Each pair is two rows. How far apart are they, by a hidden measure? 0 means very close, and 16 very far.
[-25 -22   3 -26  13   0 -30 -11  -8]
[-36 -21  16  -4 -34   4 -32 -20 -37] >> 3
[-34  55  -6  46 -22  -1 -20  -1 -23]
[ 79  43  -1 -16 -20 -11  13  44  80] >> 13
[ 37 -24  14 -32 -19  -7 -28 -11   8]
[127  15  16 -25 -32 -10  18  29  75] >> 10
[-35 -37  15 -36  66  26 -38 -19 -34]
[-33  -2  14  -7 -20   2 -39 -21 -27] >> 0
[-26 -19  -8  -2  27   2  -1  -4 -22]
[-32 -32   7 -35  61   0 -34 -20 -28] >> 6
[ 68   7  35 -35 -19 -11 -35  -1  72]
[-30  29   3 -18 -19   0 -27  -4  49] >> 1
[ 49  28 -11  -4   9  -6  14  35  33]
[ 46 -26  18 -34  26 -15 -41  -6  -4] >> 11
[-30 -11  -9 -22   1  -1 -15  -7  -2]
[ 10 -21  -1  19 -28  -6  -9  -7 -40] >> 3
[ -6  55 -14  94 -43 -17  81   4 -26]
[-32 -30  -6 -23  71   7 -22 -12 -31] >> 12
[-18 -18  -8  29 -42  -1  10 -16 -36]
[-36 -30 -12  35 -16  17  51 -14 -32] >> 7
[-32  56  14  19 -29  -4 -34  -5 -18]
[-32   7  -8   5  16   1  -7  -3   6] >> 8
[-50  24  -5  -8  38   6 -16  -1 -10]
[-33 -23 -13  20  61   7  29  -5 -27] >> 6
[-15  39 -12  50 -16   2  61  29   8]
[ -9 -33   9 -33  32   3 -34 -15 -28] >> 16
[ 21 -25   3 -28  11  -1 -15 -11 -30]
[-40  68 -13  96 -38  -1  43  -1 -24] >> 7
[ 14   0  28 -42   6 -12 -46  -7  46]
[ 13 -23   4 -27 -16  -1 -21  -8 -16] >> 0
[ 23  50  12 -31 -10  -4 -28  15  65]
[ 13  48  -9  51 -47 -10  35   2 -28] >> 1
[-44  28 -17  43 -17   3 -28  -5 -27]
[-17  61 -38  60 -10 -10  16  16  50] >> 12
[ 40   8  18 -28   5  -7 -31   1  45]
[ 86  -5  34 -33 -18  -2 -35  -1  53] >> 0
[ 10 -15  -7   5 -11  -1  27   0 -19]
[-40  52 -12  48  33  13  18   2  10] >> 0
[ 14 -24  -7 -21   0  -1   5  -7 -20]
[-23 -28  -1 -26  27   4 -28 -12 -25] >> 5
[-51 -16  -9  -2  67   6   9  -1 -34]
[-18   0 -10  60 -41  -4  43  -6 -31] >> 5
[-33 -45 -14  21  30  31  66 -21 -46]
[-30 -27   4 -28  -6   0 -32 -17 -27] >> 13
[-32 -27  14 -29  -3   6 -32 -17 -27]
[ -2 -20  -9   3   2   1  21  -2 -22] >> 8
[-37 -18 -18   2  38  -3 -12  -3 -26]
[ 83 -20  26 -35 -10 -10 -30  -1  42] >> 1
[ -5 -22 -23  60 -15   3 107  -2  -5]
[ 34  12  28 -30   1 -12 -32  -1  36] >> 16
[-41 101 -11  97 -18  23  63  35   8]
[ 39 127  -8  58 -23  -8  60 120 127] >> 10
[ 89   6  19 -30 -19 -13 -23   7  65]
[ 79  -6  36 -38 -16 -14 -35  -5  71] >> 1
[  7 -33  21 -34   0   4 -32 -12 -23]
[-27 -11  -7  -3  12  -1  -6  -3  -6] >> 6
[-34 -17  -6  20 -30  -9 -14 -16 -40]
[-29 -26  -8  -6   1   5   3  -9 -29] >> 4
[-21   7  -7  -1  -8   1  -4  -2  -2]
[ 79 -21  34 -35 -13 -12 -34  -2  45] >> 2
[ 71 -33  24 -45  -4 -28 -46 -16  32]
[-34 -30 -16  79 -11  27 116 -10 -35] >> 16
[ 52  17  19 -25 -11 -10 -32   4  43]
[ 22 -32  -7 -23  30  -1  21  -4 -36] >> 2
[-15 -24   7 -34  44   4 -34 -14 -29]
[ 28 -24  -8 -20   0  -9  21  -6 -25] >> 8
[-21 -20  -6 -11  11   2  -4  -5 -21]
[-34  42 -22  77 -21  -1  75  19 -11] >> 11
[-17  13  -6  65 -47   1  47  -5 -29]
[ 36 -28   4 -30 -19  -6 -11  -9 -12] >> 6
[-29 -20  -8  45 -37   1  25 -11 -36]
[-31 -22   8 -37  25 -11 -34 -18 -13] >> 8
[ 28 -21  -7 -21 -14  -1   4  -6 -19]
[-41 -27 -18  70   6  38  90 -12 -37] >> 12
[-35 -27   6   3 -31   1 -27 -21 -41]
[-20  78 -11  48 -22  -1  52  39  66] >> 16
[ -8 -22  -1 -27 -11  -4 -25  -9 -12]
[ -3 -24   5 -27  -4   0 -27  -9 -19] >> 1
[-29  17  -6  46 -43  -4  11  -8 -25]
[-29 -29  -3  19 -36  10 -10 -13 -40] >> 2
[ 13   7 -12  -7 -14 -19   8  -1   7]
[ 58  10  24 -32 -20  -2 -28  -2  57] >> 2
[ -3 -35  -8 -25  29   6 -10  -5 -27]
[-27  12  -6   2 -10   4  -2  -1   2] >> 3
[-36  37 -19  68  16   5  52  14  -2]
[-15 -25  -4 -27  16   1 -20  -9 -24] >> 11
[-16 -36  19 -37  11  10 -36  -9 -22]
[ 65  11  51 -43 -18 -15 -39  -4  85] >> 5
[-32 -40 -16  45  29  35  90 -15 -48]
[ -3 -26  13 -30  -4   1 -29 -13 -13] >> 15
[-33   4   4 -28 -16   6 -29  -2  27]
[ 88  24  33 -32 -22 -14 -29   3  92] >> 2
[-40  13 -12  46 -39   1  -2 -10 -31]
[-23  47  -7  61 -47  -5  27  -3 -23] >> 3
[ 53 -28  -2 -25  37  -2 -28  -6 -17]
[ 11 -29  -4 -25  19   7 -15 -10 -22] >> 2
[  6  18 -15   8 -31  -7   5  -3  28]
[ -1 -28  -9 -30  18   7 -19  -7 -27] >> 7
[-10 -25 -12  21  38   7  51  -1 -29]
[-27 -31  -4  37 -38   6  27  -6 -37] >> 3
[-30 -28 -15 -18  25  -6 -21 -14 -18]
[-21  51 -12  45 -19   1  44  26  23] >> 11
[ 56 -19  33 -39  10 -13 -35  -6  20]
[ 93 -21  26 -39 -11  -8 -30  -1  30] >> 2
[-32 -20   9 -28  15   5 -31 -10 -19]
[ 66  13  23 -34 -20 -11 -36  -1  79] >> 6
[ -7 -20   7  17 -48  -2 -15 -18 -36]
[-37  18  -8  60 -34   3  15  -9 -31] >> 4
[ 14 -18 -13   8 -11   1  37   2 -18]
[-13 -22 -11 -24  12   6 -20 -17 -30] >> 9
[ 45   0  24 -39   4  -9 -31   1  41]
[-32 -20  -1 -23  65   7 -30 -16 -34] >> 5
[-33 -10  -2 -19  14   4 -27  -6 -22]
[-21 -22  -8  28 -41  -2   7 -16 -33] >> 4
[-29 127 -18 127 -43   2  93  40 -16]
[-12  10   9 -23 -17  -2 -27  -5  10] >> 12
[  4 -26  -6 -23  -4   4  -3  -3 -17]
[  5 -10 -13   6 -18   0  26  -3 -19] >> 3
[ 17 -28   4 -35   4  -9 -20 -13 -22]
[-16  -1 -14   5  -9  -5   9  -4  -7] >> 6
[ 40  19  14 -29   1  -8 -31   3  42]
[-37 -24   6  15 -40   3 -26 -18 -43] >> 4
[-43 -31 -36 125  44  48 127   1 -50]
[-35  55 -11  71 -39  -3  23  -4 -24] >> 16
[-33  46 -30 127 -15  40 127  39 -27]
[  4  -2  -8  -2 -14  -7  24  -1  11] >> 12
[-34 -33  12 -33  68  22 -36 -20 -34]
[-20 -28  20 -32  19  -2 -34 -17 -21] >> 1
[ 20  99  -8  15 -17  -6  11  65 102]
[-22  49 -11  97 -45  -4  76   2 -25] >> 2
[  7 -45 -23   6  36   7  67 -18 -30]
[ -6 -27  -3 -26  -1   1 -31 -15 -20] >> 13
[-16 -26 -20  73  27  10 127   1 -25]
[-27  -8  -2 -23 -18   8 -12   4  17] >> 15
[-15 -20  -1 -27   2   2 -18  -5 -21]
[  1 -27 -12  28  -5   3  81  -3 -20] >> 14
[  6 -21  -8 -11  -7  -1   3  -6 -19]
[-24 -21  12 -27 -23  -1 -31 -16 -13] >> 4
[-24 114 -15  85 -21   4  77  72  60]
[-29 127  -9  73 -27  -1  55  68 108] >> 1
[-23 -34   4 -31  46   6 -29 -15 -33]
[-35  94 -12  76 -27  -3   5  11 -16] >> 3
[-31 -26 -19  21 -32  -2 -14 -23 -27]
[-26 -27  -5 -26  29   2 -31 -17 -17] >> 3
[ 10  16 -12  18 -23  -2  36   3   3]
[ 38  89  -8  11 -19  -8  15  63  98] >> 4
[-21  -6 -10  18  17   0  25  -2 -10]
[ 61 -22  20 -40  10  -3 -32   0  15] >> 7
[-31 -22  23 -24 -20  -2 -39 -17 -35]
[-17 -47 -28  -7  35 -13  44 -24 -25] >> 13
[-15  -2  -8  55 -42  -3  37  -7 -32]
[-13 -32  -5 -30  28   5 -30 -16 -25] >> 8
[ 19 -13  -9  13 -19   0  36   3 -20]
[ -7 -32 -29  70  40   8 127   5 -32] >> 12
[-33 123 -12  71 -25   3  57  64  94]
[ 53  88  12 -19 -22  -9 -18  46 124] >> 9
[-31 -32  -6 -27  65   4 -28 -16 -30]
[-17 -26 -13 -12  30   2  -1  -9 -22] >> 5
[ 24 -19  17 -42  39  -8 -35  -3   2]
[-32 -11  -3 -13  29   4 -27  -9 -15] >> 1
[-30 -23  -4 -26  46   4 -29 -12 -24]
[ 81 -21  42 -39 -17 -11 -35  -5  52] >> 4
[ 43 -19  22 -32  22  -5 -32  -4  10]
[ -7 -17 -12  12  -8  -3  17  -3 -28] >> 5
[  4 -26  12 -30  -8   3 -28 -13 -22]
[ 10  25  -4  12 -23  -1  23   2  21] >> 10
[ 76 -17  16 -32  -2  -9 -28   0  26]
[-36 -26  -3 -27  47   5 -34 -19 -25] >> 4
[-26  11  -9  17  48  14   0  -6 -30]
[-28 -31  -1 -28  17  13 -30 -19 -31] >> 3
[ 41  90  -8  10 -13 -18  20  66  83]
[-26 -25   0 -26  22   6 -28 -11 -24] >> 13
[ 49  75   3 -15 -18 -10 -11  41  99]
[-29  -7   8  23 -43  -3 -15 -13 -33] >> 9
[ 71  44  20 -29 -24 -10 -35   5 106]
[-30 -23  15  -4 -33   1 -28 -23 -44] >> 9
[  1  -2  -5 -11 -18  -1   5  -2  19]
[-33 -25   1  17 -33   0 -14 -17 -41] >> 7
[-34  63  -8  29  -5   3  -5   2  45]
[-31 127 -14 127 -56  -4  86  59  49] >> 12
[-12 -26  -4 -25   9   0 -21  -8 -23]
[-37 -11 -21   3  43   8 -21  -8 -15] >> 1
[ 42  13  10 -25   5 -10 -36   3  38]
[ -3   4 -10  68 -42  -4  60  -3 -31] >> 9
[  4  21  -9  21 -19   0  34   7  13]
[ -9  18  24 -32  31  -1 -37  -3  27] >> 10
[-32 -29 -11 -17  54  16  -1 -11 -33]
[-36  -7  -9   4  46   6 -15  -7 -19] >> 1
[ -6 -26  -9 -20  15   0  -7  -6 -25]
[-28 -19   1 -26   4   3 -29  -9 -18] >> 2
[ 10 -16  -8   2  -9  -1  23  -1 -20]
[ -8 -22  -9   5  20   3  31  -2 -25] >> 1
[-33 -11   4  23 -40  -3 -18 -15 -31]
[-43 -27 -10  60 -23  36  72 -18 -33] >> 14
[ 23   2  -8  15 -22   2  52   9  22]
[  1  18 -10  65 -47  -8  49  -5 -25] >> 5
[ 14 -37 -17   1  11   2  67 -12 -25]
[-32 -24  16  -2 -34   0 -30 -20 -37] >> 14
[-29 -28 -14 -27  42  -5 -28 -18 -11]
[ 60  69 -18  29 -18 -17  47  74  81] >> 16
[-31  -3  -9   1  13   0  -7   0 -24]
[-43 107 -14  73  12  12  23  29  50] >> 8
[-32  54 -10  27  -1   4   7   4  12]
[-36  14 -14  20  19   0   4  -3   4] >> 0
[-29  17  -5  51 -44  -2  18  -8 -26]
[-40 -27 -11  -1  42   6   3  -2 -15] >> 0
[ -8 -33   7 -30  31   3 -29 -15 -30]
[ 40 -20  18 -37  12 -14 -42 -14  14] >> 1
[-27   7  -8   5  10   8  -9  -2   8]
[ 36  42   2 -23  -8  -7 -19  22  50] >> 0
[ 23  -7  18 -41  11   0 -38   1  34]
[-38 -11  -1 -19  50   0 -36   0 -32] >> 5
[ 61 -15  46 -39 -21  -5 -38  -9  54]
[-19 -30  -5 -26  49   2 -18 -12 -27] >> 2
[ 74  -6  33 -36 -14 -11 -32  -1  56]
[  8 -32 -28  58   9   5 119  -6 -18] >> 16
[-29 -27   1 -23  37   1 -31 -10 -27]
[-10 -21  -6  -3  11   4  13  -4 -22] >> 7
[-46  70 -28  89  50  29  64  32   1]
[-18 -25  13 -34  24   3 -32 -18 -23] >> 15
[-32  -3   8   0 -14   1 -34 -12 -34]
[  5 -26   0 -27   7   0 -17  -9 -24] >> 4
[ 74  42 -10 -12 -18 -12   9  42  77]
[-36 -13  -7  -2   1   9 -17  -9 -24] >> 10
[-15 -32   0 -32  23  -3 -33 -16 -25]
[115  14  21 -34 -15 -13 -25   1  71] >> 6
[ 69 -18  16 -39 -10 -13 -37  -5  47]
[-24 -15  -9  -8  25   2 -14  -7 -14] >> 1
[-38  47 -15  62 -43  -1  15  -8 -22]
[ -4 -32 -14  22  23   4  82  -8 -27] >> 10
[-32  98  -9 100 -51   4  50   7   0]
[ 49   2  34 -36 -13 -14 -39   1  61] >> 6
[ 52  31  -1 -20  -3  -7  -5  25  44]
[27 39 -7 -1  7 -1  3 42 42] >> 2
[-30  13   9  23 -41  -1 -27 -14 -28]
[-29  -9 -12  36 -17   4  -2 -12 -34] >> 4
[ -8 -23  -7 -13  21   1   6  -6 -25]
[-42  -5  10 -15 -18 -10 -39 -14 -22] >> 6
[ 24 -34   0 -30  21   0 -13 -12 -30]
[ 40 -29  15 -32 -17  -4 -22 -10  -9] >> 0
[ 11 -29  20 -35 -19  -6 -34 -15   0]
[  8 -29   1 -28   6  -1 -26 -12 -23] >> 1
[-34 -43  -4 -39  19  -1 -40 -11 -15]
[ 50   3 -12  31 -19  -5  75  25   2] >> 15
[-30 -18  -5  19 -38  -6  -6 -18 -27]
[-32 -27  -9 -10  61   9 -12 -12 -26] >> 1
[-36 -14 -15   2  21   7  13  -6 -28]
[-29 -26 -10   1  65   5  11  -4 -32] >> 1
[-50 -14  -8 -23  55  18 -36 -15 -22]
[-30  55 -14  67   2   2  65  32  23] >> 16
[-25 -26  -1 -31  44  -5 -29 -14 -24]
[-11 -20  -7 -28  -3  -5 -21  -8 -22] >> 2
[-30 -20  -8  29 -29 -10  20 -14 -39]
[ 76  75   9 -20 -24 -13  -4  48 119] >> 7
[  6 121 -11  69  -9  -2  62 101  71]
[-31 -22  -1  17 -40  -5 -13 -18 -32] >> 16
[ 18 -32   3 -31   4  -5 -20 -13 -19]
[-24 -17 -10  13  26   3  28  -1 -24] >> 7
[ -5 -20  -8   3   5   2  20  -3 -22]
[-29  15  18  15 -47  -2 -29 -12 -21] >> 8
[-17 -15  -9  15  11   2  20  -3 -20]
[  0 -31   6 -34  26  -3 -29 -14 -29] >> 8
[-44 -30 -20  54   3  33  81 -16 -40]
[-10 116 -16  94 -23   0  96  85  66] >> 8
[ 19 110  -3  11 -22  -3  -1  63 117]
[ 37  38  24 -30 -16  -7 -32   3  77] >> 8
[  2 -38  -5 -29  43   6  -8 -11 -33]
[-35 -25   8 -27  45   6 -34 -13 -21] >> 3
[-28 -33  -2 -33  62  -4 -29 -18 -30]
[-35 -19   9 -15 -19   0 -35 -15 -33] >> 1
[-24 -20  -5 -13  15   0 -15  -7  -8]
[ 71 -19  33 -37  -8  -9 -33  -3  44] >> 0
[ 29 -30  -5 -27   0  -1  -2 -10 -24]
[ 46 -21  29 -39  26  -4 -37 -11  -2] >> 5
[-31  -8   6  23 -38  -2 -17 -15 -31]
[-27 -16  -7  -3  14   5   2  -3 -22] >> 4
[-13   8 -13  39   6  -1  58  13 -21]
[ 10 -25   9 -33 -18  -2 -33 -12 -11] >> 11
[-42  88 -25 110 -48 -16  77  13   1]
[ 43  21 -12 -40  -9   4 -24  12  67] >> 6
[-11 -27   6 -29  21   0 -30 -11 -27]
[ 91  43  13 -26 -29 -10  -2  34  96] >> 12
[-22  36 -10  73 -50  -5  48  -6 -23]
[ 19 -17   6 -28 -18  -3 -19  -6  19] >> 4
[-19 -28 -13 -26  28  -1 -30 -10 -20]
[  2 -37  -9 -28  48   1 -14 -13 -34] >> 0
[ 44  -8  22 -31   8  -6 -32  -2  22]
[ -3 -28   0 -29  22   0 -22 -11 -26] >> 1
[-14 112 -17 101 -27   0 103  88  56]
[ 49  56  17 -27 -20 -10 -28  21  95] >> 16
[ 76  51  27 -31 -24 -14 -28  18 109]
[ 79  42 -11 -15 -19  -7  18  46  78] >> 6
[-15  37 -17  56 -16   3  67  31   3]
[-33 -40 -34  16  10  32  71 -10 -36] >> 0
[ 86 -12  24 -33 -16 -11 -28   0  50]
[-20 -18  23   1 -42  -2 -25 -20 -46] >> 7
[-32  82 -13 121 -43  -1  86  15 -23]
[ -1 -29  -8 -13  32   4  16  -7 -29] >> 8
[ -5 -28  18 -19   6   5 -29 -15 -29]
[ 49 -26  -7 -24 -14  -4  10  -6 -24] >> 6
[ 66 -25  24 -37  22  -7 -31  -6   5]
[-18 -29  -7  22 -32  -2   8 -16 -44] >> 4
[-35  -4 -13   3  -4  15 -12  -6 -21]
[ -9 -26   5 -34   2  -2 -29 -12 -18] >> 3
[-31 -23  21 -24 -16  -3 -38 -17 -35]
[-20 -23 -19  55   5   3 101  -1 -19] >> 16
[ 26 -31  -3 -30   1  -3  -2 -16 -28]
[ 65  32  36 -32 -30  -4 -32  -4  75] >> 2
[-30 103 -17  97 -21  -4  95  81  44]
[-37 -25  -4 -25  70  15 -31 -12 -29] >> 16
[-24 -33   6 -31  37   5 -30 -15 -27]
[-33 -24  -4 -28  46   3 -29 -13 -20] >> 1
[ -7  52  -8  20 -23  -3  18  14  44]
[-46  33 -42 119 -32  32 123  -2 -17] >> 11
[ 23 -24  -4 -13 -13   0  10  -5 -29]
[ -8 -29  -4 -27  11   3 -16  -7 -23] >> 2
[-23 -29  -9   4  12   6  24  -8 -33]
[ 82  37   9 -27 -19 -14  -7  30  85] >> 3
[ 32 -29  -3 -12 -21  -3 -13  -5 -34]
[-33  -6   8  21 -38  -1 -22 -15 -31] >> 1
[ 63 -30  -7 -10 -12  -4  47  -3 -24]
[-31 -26  11 -29  53   2 -34 -16 -30] >> 12
[ -1  -3 -12 -15 -19  -5  -1  -6  25]
[-33 -22  -9   6  52   4   6  -7 -24] >> 3
[  0 -25  11 -29 -12   0 -28  -8  -4]
[-33 -21  13   6 -35   0 -29 -19 -35] >> 3
[ 33 -28  16 -28 -21  -4 -25 -11  -4]
[ 92  60   2 -13 -24 -16  13  53 104] >> 13
[ 34 -19  32 -40  22  -6 -37  -5  15]
[ 17 -43 -22   3  38  -1  76 -16 -34] >> 13
[-32  43  -4  36 -25  -2 -32  -2 -22]
[ 39  38  23 -28 -15 -11 -34   6  61] >> 5
[ 79 -26  35 -39  -5 -12 -37  -8  30]
[ 31 108  -9  13 -22  -5   9  69 114] >> 13
[-43  14  34 -18 -39  -1 -35 -17 -27]
[ -6  70 -10  39 -25   4  44  33  71] >> 16
[-30 -31   1   1 -31   3 -23 -21 -43]
[-38  98  -7  81 -45   0  10  -2 -11] >> 3
[-41 -28 -19  79  16  44 100 -10 -37]
[-37 -37 -14  45  -1  29  71 -11 -36] >> 4
[-41 -27   5 -16 -25 -10 -43 -20 -27]
[-19   1   5  28 -45  -3  -4 -11 -27] >> 4
[-34 -11   6 -26 -11   3 -30 -11   8]
[-30  -9 -10  -6 -18   1  -9  -6 -20] >> 1
[-27 -21  -8   6  29   2  10  -6 -20]
[-32 -23  39 -32   1   7 -47 -16   1] >> 7
[ 33  60  11 -26 -16  -7 -28  24  88]
[-22  12   9 -25 -17  -1 -29  -5  36] >> 3
[ 45  34  23 -30 -17  -9 -31   3  76]
[ 39 -28   9 -30 -16  -5 -21  -9 -22] >> 5
[ -9 -21  -9 -10   5  -3  -3  -8  -5]
[-32  17 -12  22   6   3  16  -1  -9] >> 1
[-19 -25  -2 -25  16   8 -21 -16 -28]
[ 16 -21  -7 -12 -16  -1  20  -3  -2] >> 8
[-36 -32  14 -35  81  10 -39 -23 -31]
[123  -8  26 -35 -23 -16 -24   4  74] >> 10
[ 29 -39 -14   0  26  -7  85 -12 -32]
[-41 -26   6 -28  76  22 -38 -19 -26] >> 16
[-40  45  -2  46 -39   0 -14  -9 -26]
[ 71  55  10 -26 -24  -8 -13  35 103] >> 10
[ 74 -21   2 -28  17  -8  -5   4   1]
[-43 -16  -1 -24  33   5 -33 -15 -21] >> 4
[-56 127 -22 125 -56   3  56  33  27]
[ 20   5  20 -31  21   4 -35  -2  27] >> 12
[ 16 -27  12 -32  -9  -1 -27 -11 -21]
[ 88 -19  34 -36 -17 -13 -33  -1  54] >> 4
[-23 -29  -6 -13   1   4   1 -11 -30]
[  7 -30 -13   7  38   5  50  -1 -33] >> 6
[ -4 -29   3 -31  11   5 -31 -13 -19]
[-32 -22  12   3 -36  -6 -33 -17 -35] >> 2
[-33 -30  -9 -27  58   2 -29 -17 -26]
[ 47 -22  15 -28 -18  -3 -13 -11 -17] >> 2
[-32 -19   0 -24  34   7 -30 -11 -19]
[-12 -24  -5 -25  22   3 -13  -8 -26] >> 2
[  0 -21 -14 -23   6   5  -4 -16 -33]
[ -9 -17  -2 -20 -11  -2 -25  -4 -10] >> 1
[-20 -16   7 -27 -13   5 -27 -11   7]
[ 25  20 -23  47 -19   3  70  27  11] >> 13
[-27  -4  -4 -12  -1   1 -11  -2 -13]
[ 83   9  22 -50  -4 -42 -32  -4  52] >> 1
[-38 -33 -14  59 -18  22  84  -6 -30]
[-28 -28 -15  -6  11  11   8  -7 -30] >> 11
[-12  63  -7   5  20   0 -13  30  41]
[-15 103 -12 122 -51 -10  92  37  -1] >> 10
[-38 -31  19 -33   8  19 -36  -9  -5]
[-32  16  -9  -1   1  -2 -22  -6  23] >> 3
[ -2  -7 -14  14   0   3  30   0 -22]
[ 50  64  10 -28 -22 -13 -26  30 104] >> 1
[  1  44 -17  78 -16   1 106  58   3]
[ 97 -11  36 -43 -20 -17 -32   4  71] >> 15
[-29   5  -5  45 -29  -1  21  -6 -27]
[-23  -7  -7  32  34   5  41  -2 -29] >> 2
[ 56 -24  25 -36  14 -10 -36  -7  11]
[-33 -26  12 -28  41  10 -37 -15 -19] >> 1
[-30 -33   1 -28  65  11 -32 -16 -27]
[ 24 -32  -8 -29  14   0  -3 -10 -28] >> 4
[-32  23  -6  34 -21  -2 -21  -4 -28]
[  9 127  -9  41 -28  -5  32  96 127] >> 16
[-30  41  -9  78 -43  -1  44  -2 -25]
[  9 -36 -12  11  10   3  73  -7 -23] >> 6
[-22 -32 -23 -14  30   6 -22  -6 -18]
[-16 -14 -11  12  22   2  19  -3 -17] >> 4
[ 30 -31  -2 -27   5   0  -3  -9 -26]
[-21   2  18  -6 -24  -6 -33 -10 -26] >> 5
[ 89   3  23 -33 -20 -13 -27   2  66]
[ 98  13  20 -26 -25 -14 -19  11  75] >> 2
[ 10 -29  -8 -32  31  -8   0 -12 -30]
[-32 -16   8 -30  19  -3 -34 -11  -3] >> 2
[-10 -24  -7 -23  17   4 -12  -6 -23]
[  4 -26  -2 -25  -1   5 -10  -9 -22] >> 0
[-29 127 -15 127 -53 -11 110  68  -3]
[-26 -22 -15  30  -2  16  40  -5 -22] >> 7
[  0 -28  -9   2  37   1  26  -6 -29]
[-37 -21   7  11 -33   0 -30 -17 -36] >> 8
[ 62 -10  16 -25  13 -10 -36  -3  15]
[ 52 -10  20 -34  20  -5 -31  -4  18] >> 1
[-36 -34  -2 -23  36  24 -30 -19 -36]
[-28 -28   2 -31  47   0 -30 -16 -24] >> 0
[-15 -27   3 -36  10   1 -30 -14 -18]
[-16   4 -10  27   2   4  35   1 -23] >> 8
[ -3 -24 -10 -26  10   5  -4  -4 -26]
[-31 -20 -10   0  37   5 -12 -11 -18] >> 0
[-36 -38 -19  48  18  37  72 -18 -38]
[  7 -30   0 -29  21   1 -18 -12 -28] >> 14
[ 90  15  -3 -19 -17 -11  19  33  46]
[-37 102 -20  91 -18   3  88  70  44] >> 9
[-10 -21 -11   1  17   2  22  -5 -22]
[-30  15  -9  -2 -11   1  -1  -2  23] >> 0
[  9 -31  -1 -26  -4   1 -30 -17 -19]
[-17 -23 -19 -22  21  10  -3   0 -22] >> 4
[ 61  -4  21 -37  -3 -10 -30   4  42]
[-31 -23  -6 -17  36   2 -27 -10 -22] >> 3
[ 59 -20  30 -36   4 -10 -35  -2  31]
[ 20 -30 -15   6  34   1  55  -5 -28] >> 9
[-15  -2   1 -28 -19  -2 -27  -7  34]
[-38 -21 -21 104 -14  29 127  -1 -30] >> 16
[  2 -15 -14  16   6   0  37   1  -9]
[ -6  -9  -6   0  -8   1  11  -1 -15] >> 4
[-38 -19  25 -24 -15   0 -41 -19 -33]
[ 18 -20   3 -29   0  -9 -15 -10 -25] >> 4
[ -8 -29   3 -25  19   1 -32 -14 -31]
[ 84 -25  33 -41  -8 -10 -37  -7  31] >> 3
[-29  17 -12   5  31 -13  -2  -5  -1]
[-30 -26  -3 -25  63   0 -30  -5 -38] >> 6
[-40   1  -7  34 -34   4 -24 -15 -33]
[-29 -15  -2 -18   7   6 -30  -7   3] >> 2
[-21 -39 -10 -33  42  22 -21  -4 -25]
[-35 -34  -3 -23   7  15 -24  -7 -28] >> 1
[-37 105 -24  64  24  26  16  23  44]
[ 46 -10  28 -38  15 -15 -36  -2  22] >> 9
[102  43   1 -39 -18 -13  10  42  88]
[-20 -25  -6 -23  35   2 -17  -8 -23] >> 11
[ 80   4  29 -41 -18 -11 -29   6  71]
[-43 -21   4 -28  66  21 -37 -16 -23] >> 7
[ 71   4  28 -28  -4  -8 -28  -2  31]
[-30 -27   9 -29  28   3 -31 -16 -20] >> 2
[-29 -17 -18  11 -14   4  20  -2 -22]
[ -8  -8  -8  -3  -8   1   5  -3 -11] >> 2
[ 11 -32 -17  12  26  -4  82 -10 -30]
[ 74  12  24 -35 -15 -12 -32   0  72] >> 9
[-34 -21 -14  11  46   5   5  -4 -21]
[-36 127 -15 127 -56  -1  93  51  26] >> 13
[ 86 -16  27 -34 -17 -11 -31  -2  37]
[ 80 -19  30 -31 -15 -10 -30  -1  42] >> 1
[ -2 -15  -9  45 -43  -6  30  -4 -33]
[-29 -15  -6   0  22   1  -2  -6 -13] >> 3
[-22 -22 -10  13  33   1  26  -4 -21]
[-30 -33   4 -31  71   6 -33 -19 -32] >> 10
[-33 -27  10 -30  46   2 -35 -16 -20]
[127 -21  -1 -37   1  -6  -9   1  21] >> 6
[ 49  67   7 -16 -25 -16 -27  31  99]
[-13   7   7 -25 -19   0 -24  -5  33] >> 3
[ -7 -25   0 -27  -7   2 -24 -10  -2]
[ 42 -29   4 -28 -16  -5  -7  -8 -20] >> 0
[-26 -22 -10 -23  25  -1 -22  -8 -26]
[-37  64   2  34 -22  -2 -32  -4 -22] >> 4
